These are runs of 7 systems, one row a step. Runs of the same system follow the same rule from any start.
k579, path 1, 8 rows:
0:  15 -16  -9  10   3 -35   8  -5 -12   1 -11 -47  -8  -1  48   1  15  15 -31  49   6  -2   4  23   4  27
1:   8 -13  44   3  28   5  -2  12 -26   4 -22 -41   1 -21  20  26 -44  21   2  10 -18 -13  19   9 -33  -8
2:   0  23  10  47  13  37   5 -22 -19  20   6  13  18  -8  17 -23 -28  33  11 -12 -28 -28  19  31   8   6
3:   5   7  -8  17 -17 -16 -14 -23 -12  -1   3 -24  10 -11  47 -37  26  20 -27  25  15 -14  13  35  23  35
4:  22 -18  33 -18   5 -20 -14  12 -26  -4   4 -60 -16 -15  29  10 -13  17 -28  24 -20 -20   9   1 -27   1
5:  24   4  11  41  34  23  24  -5 -16  20  10  -6  -1   2  17  13 -37  25  11   0 -44 -31   8  25 -19 -13
6:   7  15  -6  37  10  11   2 -27  -2  10 -22   1  31  -6  48 -23   6  18   5  22  21 -10  14  51  18  24
7:   3   2  46 -24 -18  -6 -34   1 -24  -5 -10 -42  12 -19  40 -21  -1  19 -28  27  -1  -8  17   5  -2  22
k933, path 2 (8 x 26):
0:  17  -2  14 -17 -19   4 -22 -39  14 -22   5   9  25 -38   0 -20  32  -3  15  -3  64  10 -13  12  -5  -6
1:  -2  17  16 -57   5  14 -47  15   5  -9  13 -11 -15  21  -8 -33 -31 -11  -7  12 -24 -13 -22 -25 -12   2
2:  22   1 -12  14   8  -8  42  35  13  21   4  11  -9  51  20  32  16 -15 -11   9 -49 -11  -1  -2   0 -10
3:  11 -17  11  25   0   3  38 -25   6   2 -28  18  27 -20   5  30  20   5  24  21  43  49 -10   6   2  -3
4: -43  15  20 -16  -2  31 -36 -14 -17  -5 -12   7   7 -21 -31 -32 -48  15  12  -1   3  23  -1 -22  10  17
5: -28  12 -30  12 -18 -16   1  30 -10  12  19  -1 -23  27  -5 -10   7  -1 -32 -27 -49 -26  27 -10  26  16
6:  17 -34 -28  16  -7 -47  29  -5   8 -11   4 -16 -11 -19   1  34  50 -11  -8  -7  38   6   3  12  -5 -12
7:   5  -5  12 -25  29  18 -32 -21   7 -22  -6  -6   2 -33 -27  -6 -35  -5  34 -11  39  -2 -18   6 -34 -23
k595, path 3, 8 rows:
0: -17  -7 -24 -24  21 -20 -16   7  24 -15 -53 -12   7   8  11   5   0 -27  12  30  54  25  -6  13   2  15
1: -16   0  45 -32  -4   8 -24  36 -15  -5  -2 -13  -4 -11 -19  16 -25  -4  -2 -39 -27 -17  24 -29 -24 -22
2:  20  13  -6  40 -26  19  30 -29  -3  15  49  40   6   0  -7 -14  30  18  -1 -20 -25  -7  -8   2  19  -6
3:  -1  -8 -41 -11   7 -24  -3 -17  23 -11 -22  -6  -2  10   9 -10  19 -17   3  45  50  31 -28  12  14  22
4: -19  -9  21 -40  21  -7 -24  45  -3  -8 -23 -27 -17   5 -17  26 -38 -17   1 -13 -15  -8  13 -24 -28 -15
5:   8  13  17  40 -16  29  29  -6  -9  18  30  40  14  -4 -11   6  10  15   9 -44 -36 -16  15  -1   7 -20
6:   2   1 -28   5 -16  -7  -1 -39  17  -8  -2  15  14  -7   8 -28  36  -2   4  29  53  30 -22  15  26  23
7: -18 -11  -2 -55  14 -24 -36  33   2 -17 -16 -39 -28   9 -13   4 -26 -21 -13  13   1  -1  -6 -24 -19   3
k595, path 4:
0:  31  -8 -12 -35  15 -18 -36  -9  17 -26  22 -29 -17 -12   2 -16   9 -16  -1  -7  28 -40 -17  19 -31 -18
1:  45  14  11 -19  23  15   1  24  24   6  13   7   1  42  25   6   0 -21   7   0 -32 -41 -13  13 -27 -27
2:  33   9  44   0  -8  25  29   2  14  13 -19  29  39  21  35  20  22  -2  14  30  -3  27 -10   1  -1  -8
3: -11  -1  41 -22 -15  20  -4 -14 -13   0 -13   1  11  -8  -6  -8 -21  16   0  46   1  58 -24 -36   6  18
4: -42   4 -15  12  -5   1   4   8 -27  14   5  -5 -27  13 -27 -11 -38  19 -19  11 -46  20   0 -33  24  28
5: -37 -13 -44  53  -2 -28  30   3 -15  10 -13  -5 -11 -11 -10  20   8  10 -10 -20   2   5  33  11  26  17
6: -16 -16 -19  10  11 -20 -21 -19  -4 -21 -10 -22  -1 -50 -14   1   2   1  11 -34  54 -18  23  27 -10  -5
7:  15  15  -6 -24   8   5 -45  -2  11 -16  29  -8  -7  -4   0 -33   0 -11   1 -37   3 -62   4  22 -18 -16
k925, path 5:
0:  10 -21   5 -38  27 -17   0  36  13 -10 -11 -22 -24  13 -20  41 -18 -28   6  -1  -6   0 -13 -23 -38 -29
1:  13  16  11  24  15  41  29   2  16  15   2  51  21  14 -13  19  -9  -6  37 -31 -19  -4  -1   5  -8 -31
2: -14  19  -5  -7 -31  13 -11 -20  22  -5 -10  41  34   4   3 -31  39 -12   9   3  41  26  -7   3  34  17
3: -30 -11   4 -49 -20 -21 -24  21  -5 -13  -4 -20 -23   4 -27  -1  -5 -12 -21  16  -1  34 -13 -50   5  14
4:  -8 -13 -27  29  19  -3  39  13  -7  13  17   8 -32  12 -42  35 -23   1   5 -19 -40   6  -7 -22  -7 -16
5:  -7   2 -40  36  17   2  15 -21  23  -1 -17  30  16 -10  -8   5  16 -12  33 -26  47  -1   6  36   9  -8
6: -25   8  17 -50 -14   0 -56   7  10 -26 -15  -3  13 -20 -14 -22   5 -20   6 -26  42  -5  11  -8  -3  -2
7:   5   3  13 -26 -26   1  -4  23  -3   0  48   8 -25  15 -30   0   7  -7 -19 -28 -49 -15  -8 -43  -6 -18
k854, path 6, 8 rows:
0:  15  32  12  -9   8  46 -23 -25   1   8  23  19   7  17   7 -51 -31  14   8  20 -26 -13 -29   5   3   9
1:  -7   8 -14   1 -18 -22  15  29   2  16 -11  -6  -5  47  35  -1  27  -7 -35  33 -31   6   9  -4  30  30
2:   5 -38  25   9  -1 -26  33   1 -18  -4 -22 -28  -2 -31  -1  53   4  10  -3  17  17  40   5 -14 -17  -8
3: -11   6   3  25  30  36  -8 -35 -18   2   4   5  -1 -30 -27 -17 -60  28  28  -5  -3   2  -9   7  -8  -1
4: -32  28 -37  16  -6  -3 -22   6  -1   8  -6   3   3  20  21 -43   4   1 -18 -10 -11 -30  27  26  37  34
5:  10 -26  12 -15 -26 -48  -3  15  -7 -15  -1 -41  -6 -23  21  21  47  -6 -32  -6  22 -10  23   2  -7  -2
6:  46 -15  22   0  23  15   5 -27  -5  -7  33 -13 -13 -29 -14  11 -23  14  17  -2  -4 -16 -28   3 -43 -34
7:  12  34 -20  17  29  34   1  -2  18  19  -4  27  12  44  26 -29 -18  -2  16  16 -23 -24 -12  32  11   9
k578, path 7:
0:   5  -2 -22  36  10 -20  37  31  -5  22  -7 -10 -10  33  31  26  10   1 -21   4 -42 -22  24  17  10   9
1:   3 -24  22  30   0  -6  26 -26 -17   0 -28 -11  23 -45  11  29   5  21  11  14  40  35  12  15  -4   2
2: -17  17  14 -13  11  28 -48 -28 -17  -8   7 -11   0 -26 -12 -49 -50  22   8   2   2 -12  -5   4  -3  14
3:   1  14 -32  13  -4 -17  -7  18  -3  10  22 -13 -18  30  25 -22  15  -1 -31 -13 -38 -53  20  21  16  14
4:  32 -33   5  19   0 -36  33  -4  -3  -4  -9 -29   1 -23  28  43  38   4  -9  15  28   6   7  19 -16 -10
5:  17   1  39 -12  30  35 -20 -28  -9  -7  -8  -9  12 -29  -1  -8 -48  17  29  17  13   4 -19   9 -31 -12
6:  -5  39  -4   7   3  28 -18   8   0  18   5  15  10  37  30 -43 -14   5  -9   3 -41 -35   9  19  21  21
7:   4 -16  -3  16 -29 -41  25   9 -11   6  -9 -24   1   2  39  16  48   8 -37  26   1  13  19   5  21  23
k933, path 8:
0:  39 -10  61 -31 -20   1  11  16  -4   2   8 -14   8   6  25  23  18   2 -15  29 -23  14 -13 -26 -22 -13
1:  21  -2   0  22  17  26  36 -25  -5  16  17  16 -10  13 -12   4 -29  20  12  42 -29  33 -42 -15  -3   1
2: -40  13 -29  32  20   7   9  -2  -4  15 -45   9  12  16  12  -9 -27   7   8  27   4  26  11  16  32  36
3: -45  -9  21  12 -25 -18  -5  18 -31   0 -25 -22   8 -33   0  15   3  16 -20 -25   2   8  53  -9  16  16
4:   3 -17 -10  18 -19 -15  -1 -25 -23  -9  54 -15 -29 -42 -35  -6   8  22 -15 -37  -7 -20   2 -10  -4 -10
5:  16   0 -57  -3  30 -16 -21 -18  21 -14  18 -15 -24   6   0 -27   0 -15   4  -1  25 -40 -19  35  -8  -1
6:  21   4  23 -31  24  -3 -24  29  19  -9 -35 -18  19  12  40  12   3 -24   9  -2  17 -33  17  29 -28 -16
7:  43   9  68  -9 -17  34  13  -2  -3   8  19  18  26  -2  20   9  12  11   5  -1 -25  -2  -6 -10 -18 -25
k591, path 9, 8 rows:
0:  -9   4  38 -36 -46  10 -13   4   8 -12   6  29  21 -13 -23  -1  34 -14   2 -24  19  28   0 -38   7 -12
1:   6  -5 -22 -20 -12  -3  14  -5  15  -2  37  21 -28  22 -43  -3   8 -13  -3  13 -16  30 -47 -43   4  -5
2: -12  -7 -54  14  37 -11  29  11  25   5 -28  16 -13  32 -16  27 -12 -26  23  14  12  22 -18   5   4  -1
3: -43   0   0  13   7   6   0  12   5  -4 -44  21  22 -19 -22  24  -8 -13  29 -42  33  14  33   4   6  -9
4: -29  13  -1 -11 -39  10 -24 -11  -1 -11  29  29   3 -21 -43 -28  19  -3   0 -51  10   0   7 -23  19  -4
5:   9  -4 -50 -25 -12 -27  -7  -2  28 -13  35   7 -30  23 -23 -16  36 -29 -12  -1  12  -5 -33 -12   8  -2
6:  16 -20 -24 -13  35 -19  17  21  32  -9 -21  -1 -11  16 -11  45   5 -37  24  -6  24   1 -13   6 -28 -31
7:  -3  10  26   5  12  38   7   1  15   2 -18  44  32  -9 -22  20 -11 -11  45 -39  15   7   6   1 -14 -32
k591, path 10:
0: -40 -22   6 -17 -26 -35   1  33 -12  -8 -19 -18 -12 -11 -24  31  13 -10 -21 -13   5  31  24 -39   9   6
1:  -5 -14 -30  29   5  -2  19 -19 -12   0  44   6 -34 -21 -54   8 -15  13   5 -35 -17  -7 -10 -14  -6 -18
2:  -1  14 -59  12  28   2 -16 -20  28  -6  -3  14   0  12   2 -31   1 -17  21  -6  34 -26  -9  43   9   5
3:  -7   0  20 -43  -8 -16 -30  35  20 -17 -33  -8  21   0  15  13  26 -33   2 -26  34 -15  26   5 -11 -14
4:  27  -6  41 -16 -28  13  13   2   1  -3  41  22   1 -11 -27  18  22  -2   2 -32 -21   2 -13 -35 -18 -36
5:  26   8 -28   6  11  20  21 -32  24   6  20  35  -3  26  -8 -17   4  -4  17  37   3  25 -54  -1   7   2
6: -29   1 -11 -19  23  -5  -2  27  18  -1 -64   1  12  26   8  18 -15 -25  14  30  25  35   2  -1   8  14
7: -42  -5  23  11 -20   4  13  25 -20   6 -12  14   5 -16 -33  31  -9   5   1 -44 -20  18  36 -33   8  -8
k854, path 11 (8 x 26):
0:   0 -18  13  -3 -10 -34   0   6 -23  -1 -19 -51  -6  -9  40   6   8  18 -35  47   2  13  12   3   5  30
1:  13 -22  23  26  21  -1  14 -15 -37   6   8 -40 -17 -35   2  20 -39  37  -5  13 -23  -5   5   3 -25  -4
2:   2  14 -20  53  27  17   6 -27 -14  16  -1  -3   7  -6  25 -22 -25  28   7   6 -10 -28  13  48  10  16
3:  -1   5   8  -1  -6 -18 -24  -1  -9  -3 -23 -35  16  -9  55 -21  16  10 -23  22  19 -21  28  36  12  29
4:  31 -17  45  -8  -9 -11  -6  -5 -30  -4  22 -48  -9 -28  24   5  -2  27 -26  14 -19 -18   6  -1 -25  -5
5:  40   0  -6  41  25  14  28 -27 -12  17  26  -8 -10   4  23  -5 -18  29   0  28 -33 -20 -18  27 -10   0
6:   5   9  -4  18  24   0   3  -2   1  11 -42 -17  20  17  57  -6  -8   7  -1  47   8  -1   9  42  10  27
7:  -6  -5  57  -5 -13   0 -12   6 -35   3 -22 -37  16 -26  34   4 -13  29 -21  22 -10   7  27  -2  -4  17
k579, path 12, 8 rows:
0: -14 -15 -49  32  41 -19  14 -13   5  -1 -37 -15  -6  -6   4  14 -20  -2  18  21  37  11  -1  34   2  13
1: -32  13  31 -25   4   8 -46  23  -5 -11 -39 -12  24 -17   9  -8 -19  -7   7 -29  18 -20  41  10  -5   1
2:  13  14  24   7 -38  15  -5  -9 -14   5  54  16   2 -11  -5 -22  23  16 -17 -40 -36 -32  12  -8   6 -10
3:  41 -15 -40  13   5 -26  20 -31  10  -4  36 -13 -25   6  11  -8  28   2 -13  34   9  -3 -38  16  -3   4
4:   9  -9   6 -27  43  -6  -8  26  15  -5 -48 -28   0  20  24  25 -29 -20  13  35  12   3  -7  12 -27  -5
5: -11  22  51  11  -4  43   7  19  -8  18 -22  32  37   6  10  10 -17   8  18 -24 -29   0  28  -4   2 -11
6:  -2   8   0  29 -41   9  10 -45 -15   6  29  21  13 -22   1 -34  29  29 -12  10   7  22  -7  -1  35  24
7:  -9 -21 -26 -23   5 -39 -20  -4 -12 -13   4 -51 -38  -5  -3 -11 -12   5 -29  41   7  11 -18 -12  -2  25
k578, path 13, 8 rows:
0: -33  27 -20  -1   3  -2 -34  26   2   2 -19  -5   5  21  23 -29  -6 -10 -12 -23 -10 -42  38  26  21  22
1:  16 -21  23   8 -38 -34  16   6 -17  -4  18 -24   0 -27  19  23  52  11 -31 -17   0 -11  27  -1  -1  -6
2:  40 -17   7   0  19  10   3 -47  -2 -11  29 -11 -13 -31 -13  -4 -17  17  17  24  15   6 -44   3 -30 -17
3:   2  28 -20  -8  43  23 -21  12  21   8 -22   6   4  43  24 -24 -34 -15  17  17 -13 -29  -8  30  -2   7
4:  -8   5  32   7 -25 -11  14  35  -8  14 -30  -4  27  13  45  20  32   0 -23   0 -15   0  44   4  17  11
5:  10 -20  36  11 -27   2  14 -38 -31  -2  23 -13  -1 -44 -10   2   2  37 -10  22   2  38 -15 -24  -1   6
6:  -9   8 -46   7  38   9 -17 -22  -1   1  14  -9 -31  11 -18 -35 -51   9   6  23 -13 -10 -29  10   1  17
7: -21   3 -28  18  19 -24   4  39   5   8 -36 -15   1  21  28  19   5 -15  -8 -20  -4 -32  44  31   8   7
k925, path 14 (8 x 26):
0:  28  -7  -9  14  11 -14  37   6   7  15 -14 -11  -1  35  44  17  14   1 -14  61 -14  17 -18  11   6  17
1:  -9  -8  31  14  25  12  12   0 -16   8 -54 -16  21 -14  23  23 -37  17  16  37  11  33  11   8  -7  11
2: -32  17  24  30  -9  29 -12 -21 -37  12  -3   1  14 -27  -2 -27 -36  40  -1  -8 -19   3  25   1  19  22
3: -14  -2 -31  25 -24 -28  -9 -20 -23   0  27 -25 -19 -17   9 -33  19  24 -37   1  -4 -18  15  12  28  32
4:  19 -29 -18  -3  21 -45  -6   4  -9 -13   5 -60 -32 -18  15  16  -1   1 -20  10   9 -29   5  19 -25  -3
5:  37   1  26   8  38  19  -2   4  -1   3   1 -15   7  -8  22  15 -26   7  18 -14 -15 -47   9  32 -40 -30
6:  31  29  34   4 -15  31  -8 -12   7   8   7  23  40   8  47 -29  25   8   3   3  -4 -26   7  31   7   1
7:  16   2  33 -31 -31  -7 -10  -1  -6  -1   0 -18   9  12  39 -18  25   7 -31  53  -5  23 -13 -15  11  25

Which system made each of these runs?
path 15, 2 rows:
0: -16  -1  -1  25  -5  25   6 -30 -10  -2  26  32  -2 -36 -53  -2 -16  14  25 -44   4  10  -3 -14   0 -18
1: -16  14 -58  -8  -7 -10 -27 -15  24 -13  22  17 -14  10 -22 -43  20 -19  -1 -20  25 -18 -12  11  22  11
 -> k925
path 16:
0:  36 -26   2  26 -12 -16  39 -23   6  -6  21   9   5 -30  -6  34  46   3   8 -17  28   7  -7   8 -13 -28
1:  -2  12  -4 -27  20  26 -40 -35  13 -16  -1   8   5 -14 -21 -40 -32  -3  29  14  36   9 -34   4  -9   2
 -> k933
path 17:
0:  37 -11  35   4 -43  -8  35  -3   0   6  20  13  16  -2  23  21  59   4 -17  11  -5  20  -5 -14   4  -9
1:  16 -16   8  -8  17  10   9 -33  -7  -3   4 -11 -11 -14 -15   0 -31  15  12  53  10  45 -47 -18 -14   4
 -> k591
path 18 (2 x 26):
0: -43  -4  -8  17  27   7  -3  -7 -20   6 -41 -13  -3 -12 -13   2 -57  18  11  27   6  35   5  -3  10  25
1: -52   5  -8  27  -8  -6 -16   6 -32   4 -12 -17  -3 -25  -8 -13 -22  22 -14 -33 -11 -15  48   5  23  22
 -> k854
path 19:
0: -11  21  25 -36 -19   3 -34  21 -10   5  -5 -19   2  26  30 -34  -6   3 -32  29 -30  -6   5 -14  15  30
1:  20 -26   6  18  -5 -27  46  18 -17  14  14 -26 -24  11  11  41  11  12 -28  22 -42  10  -1 -18  -7  -3
 -> k933
path 20:
0:   6   7   9  44 -22   4  42  -1 -14  27  -3  14  18  16  36   7  24  22 -18  23 -31  16  15   6  30  21
1: -12 -26   4   9   3 -19   2 -28 -21  -9 -24 -35  -2 -40   3   6 -12  23  -5  41  38  42  -5   2   1  22
 -> k595
path 21, 2 rows:
0:  33  -9  12   0  23  11   0  -7  -4  -6  39  -8 -19 -19 -22  12 -21   6  14 -31 -20 -38 -11   3 -41 -40
1:  26  29 -22  20  17  26  10  -7  29  13   4  38  20  37  27 -20  13 -12  19   1  -5 -29  -9  40  10  -4
 -> k854
path 22 (2 x 26):
0: -29  13  30  17  -3  29 -26 -17 -35   4   4  -5   9 -37 -12 -25 -42  35   4 -24 -15 -11  26   0   5   9
1:  -5   8 -39  29 -22 -20  -6 -19 -11   2  35  -8 -15  -2  12 -37  28  16 -31  -9  -9 -30  11  21  30  26
 -> k854
path 23 (2 x 26):
0: -31  21 -55   8   0  -3  -7  -5  15   7 -10  18  -4  36   4 -38   3  -9  -6  23   3  11  -9   9  42  38
1: -36 -25  -1 -12  -8 -43   1  38  -9  -8 -37 -32 -10 -10  -5  39   8 -13 -18  -9  15  17  34 -17   2   7
 -> k925
path 24 (2 x 26):
0:  12   8 -14   9 -21 -20  21  13  16  10 -12   8  16  36  48   1  55 -12 -22  25   1   2   8  17  27  20
1:   5 -28  42 -21   2 -11   6   1 -13  -9 -30 -31   5 -24   5  33 -10   7   0  39  22  44  -8 -20 -21  -1
 -> k925
path 25:
0:  41   4 -37  -9  11  -4  10  -8  27   1  39   9 -23  40   3 -15  16 -15  -4  25 -16 -15 -47   6  -5  -6
1:  11  -3   4 -19  28  -4  18  38  26   6 -47   1  10  41  27  38  -2 -29  13  29   0  15  -4   3 -13  -7
 -> k854
path 26:
0:  10 -12  -1  31  13   8  38  -4 -23  18  30  -3 -29   4 -23  22 -31  24  -4   6 -56   7 -16 -22  -9  -8
1: -18   5 -49  48  30   5  22 -22  10   9 -28  20  10   4   0  -1 -11   2  25   8  26  13   1  35  20  16
 -> k578
path 27:
0:  45   5 -31 -11  25   3 -13 -24  29 -10  29   1 -10  13   8 -26   8 -14  12   7  17 -37 -35  32 -19 -14
1:  28  13  16 -35  13   3  -5  34  30   2 -25   2  18  47  44   7  16 -30   1  29  -4 -10  -8  11 -12  -6
 -> k579
path 28 (2 x 26):
0: -51  -3  28 -25 -11   2 -31  19 -19 -10 -23 -11   1 -27 -32   4 -29   2  -1 -27   4  17  26 -33   0   4
1:  -9   9 -32  19 -22  -2   8  -1  -6   7  54  19 -28  11 -31 -19  12   6 -18 -37 -42 -24   0 -16  19  -1
 -> k591
path 29:
0:  -7   2   7 -38  -6  17  -6  -1  27 -12 -13  34  11   9 -32   3   4 -28  25   9  30  47 -34 -31  -2 -11
1: -31   6 -15 -15  -2   8  14  27  17   6 -12  37  -8  34 -41  16  -8 -26  13  -8 -15  36 -14 -41  14  -4
 -> k591
path 30:
0:  17  -5 -16  25 -12   3  53   0  11  15  31  38 -10  23 -24  27  26  -5   4 -10 -29  18 -22 -23   7 -17
1: -24  -3 -37   1   9  -2   3 -20  23  -9 -31  24  10   1 -20  -3   4 -17  25  18  54  47 -21   1  18  13
 -> k933
path 31, 2 rows:
0:  37 -20  52 -41 -13 -14 -11   8  -8 -13  11 -37  -3 -16  20  17  14   2 -18  17  -1  -4  -8 -15 -34 -16
1:  37   4  12  24  21  32  31 -17  -7  19  31  13  -9  15  -2   5 -29  21  11  19 -47  -3 -30  -2 -16 -14
 -> k854
path 32:
0:  22  -1  10  10  26  10  38  18   5  21 -23   2   3  40  27  28 -18   1   4  50 -33  23 -18  -1  -7   2
1: -20   6  21  36   8  23  23 -10 -12  18 -46  16  36  -7  19  11 -18  20  17  23   9  37  17  13  18  19
 -> k925
path 33, 2 rows:
0: -33   5 -14 -41 -29 -18 -39  10  18 -22  -7   6   3  -5 -20 -20  31 -28  -6 -27  41   3   9 -13  16   6
1:   7 -10   4 -46  -9 -16 -11  35  14 -14  23  -3 -25  13 -32  20  12 -31  -7 -30 -15 -14  -9 -35 -23 -30
 -> k933
path 34:
0: -21   7   3   5 -13   7  -9  10 -29   9  38  -8 -29   1 -27 -16 -29  21 -23 -22 -61 -18   8 -29   7   5
1:   6 -12 -59  49   4 -32  39  -8   9   7   9   4 -13   6   4  16  37  -3  -6 -10  10 -10   7  28  17   3
 -> k854
path 35:
0:   5   3 -39  36  22   7  38   4  25  11   1  41   1  20 -21  26   8 -19  29 -31  -1  -6  -3  15   1 -24
1: -20  12   5 -16 -17   9 -19  -9  22 -14 -31  31  39 -12  -1 -13  29 -19  22 -15  60  22   8   9  17   3
 -> k933
path 36:
0:  39  -7  46 -48 -17 -10 -24  11   8 -17  10 -23   9 -10  26   3  31 -12 -12   1  14 -19  -2  -2 -29 -20
1:  50   3  26  -9   8  25  17 -10   2   9  38   8  -9  20   4  -1 -10   9   2  28 -42  -3 -43 -14 -23 -18
 -> k595
path 37 (2 x 26):
0: -11   3   4   9  14  27  14  -4 -17  14  19  11 -22   9 -38   1 -51  18   7   9 -50  20 -24 -35  -2  -1
1: -30  10 -57  49   7  -9  26   1   5  17 -19  19   0  23   6  -3   7  -1  -1  -2  -3   3  17  23  38  25
 -> k933
